Families of rows that turns and mirrors carry onto each other, the same ones carrying the whole set onto itself: the rest of each named row's family, in list order
7 families of 3 rows
gedur: [ 1.89  0.47  3.84  0.21  0.19  2.04  0.94 -1.57 -0.33 -0.15 -1.57  1.79
 -1.52]
gofe: [-2.23 -3.02 -1.55 -1.05  1.22  2.51  0.85  0.63  0.41  0.03 -1.79 -0.01
 -0.92]
zalaf: [-2.07 -2.31  0.52  1.16  0.58 -0.30 -0.56 -1.98  0.64  1.02 -1.60 -1.36
 -2.40]
Zusat: [-2.66  0.54 -0.51 -0.30 -0.20  0.33  1.26 -0.18  0.11 -2.10 -1.72 -1.15
  3.23]
pasa: [-2.59 -1.84  0.22 -0.26  1.91 -0.69  2.07 -1.40 -0.01  0.74 -2.05 -1.70
 -2.25]
Keku: [ 1.20  1.28  2.46  0.04  1.46  0.47  3.83 -2.50 -1.59 -1.28 -0.59 -1.29
  0.41]
satu: [ 2.51 -1.80  1.25  0.71  1.60  1.89  3.44 -0.71 -0.11 -0.54 -0.21 -1.72
 -2.28]
Gime: [-3.28 -1.26  0.22 -0.71  0.95  3.24 -0.22 -0.78  0.01  1.22 -1.00 -0.49
 -2.79]
Tebe: [-2.19 -0.23 -1.01  0.74  2.05  1.73  0.21  1.10 -0.60 -0.03 -0.74 -2.53
 -2.77]
Luzer: [ 1.81  0.77  2.67  0.96 -0.05  2.82  1.47 -1.17 -1.24 -0.05  0.97 -1.61
 -2.04]
Tus: [-2.78 -2.92  0.10  0.76  0.62  0.41  1.84 -1.09  1.83  0.81 -2.75  0.10
 -1.98]
doma: [-1.85  0.23  0.00  0.35 -0.60  1.91 -0.87 -1.91  0.11 -1.52 -1.25  0.50
  3.04]
Nus: [-0.18  0.06 -0.14  0.44  0.37  4.15  3.04 -0.61  1.45 -2.62 -0.82 -0.75
  2.87]
linub: [ 0.32  2.07  0.89  1.33  2.37  3.11  3.03 -0.98 -0.67 -1.10  0.41 -2.52
 -1.84]
gorup: [-0.71  0.87  1.91  1.55 -1.62  1.86 -0.01 -0.02  2.61 -1.81 -2.30  0.36
  1.48]
dek: [ 1.21  0.78  2.85  1.59  0.83  1.78  2.38 -4.52  0.08 -0.61 -0.18 -0.76
 -0.26]
Bugug: [-2.04  2.14 -1.15  0.25  1.25  3.83  0.74  0.58 -0.81 -1.83 -0.43 -1.03
  1.30]
nofov: [-2.92 -0.78  1.89  0.32  0.66  1.97  0.81 -1.47  2.57  0.74 -3.05  1.06
 -2.42]
lisom: [ 1.99 -0.50  2.84  0.74  0.90  1.75  3.71 -2.71 -0.99 -0.16 -0.86  1.00
 -0.80]
legan: [-2.26  1.76  0.56  1.07 -1.21  4.16  0.49 -0.44  1.84 -1.86 -0.36 -1.66
  1.66]
Lig: [-0.68 -0.22  0.23  1.17 -1.46  1.47  1.16  0.01  0.75 -1.92 -1.66  0.84
  3.33]

Same family as nofov: gedur, gorup
Same family as satu: gofe, Nus
Same family as Gime: Luzer, legan
Same family as linub: Tebe, Bugug
Same family as pasa: Zusat, Keku
Same family as lisom: Tus, Lig

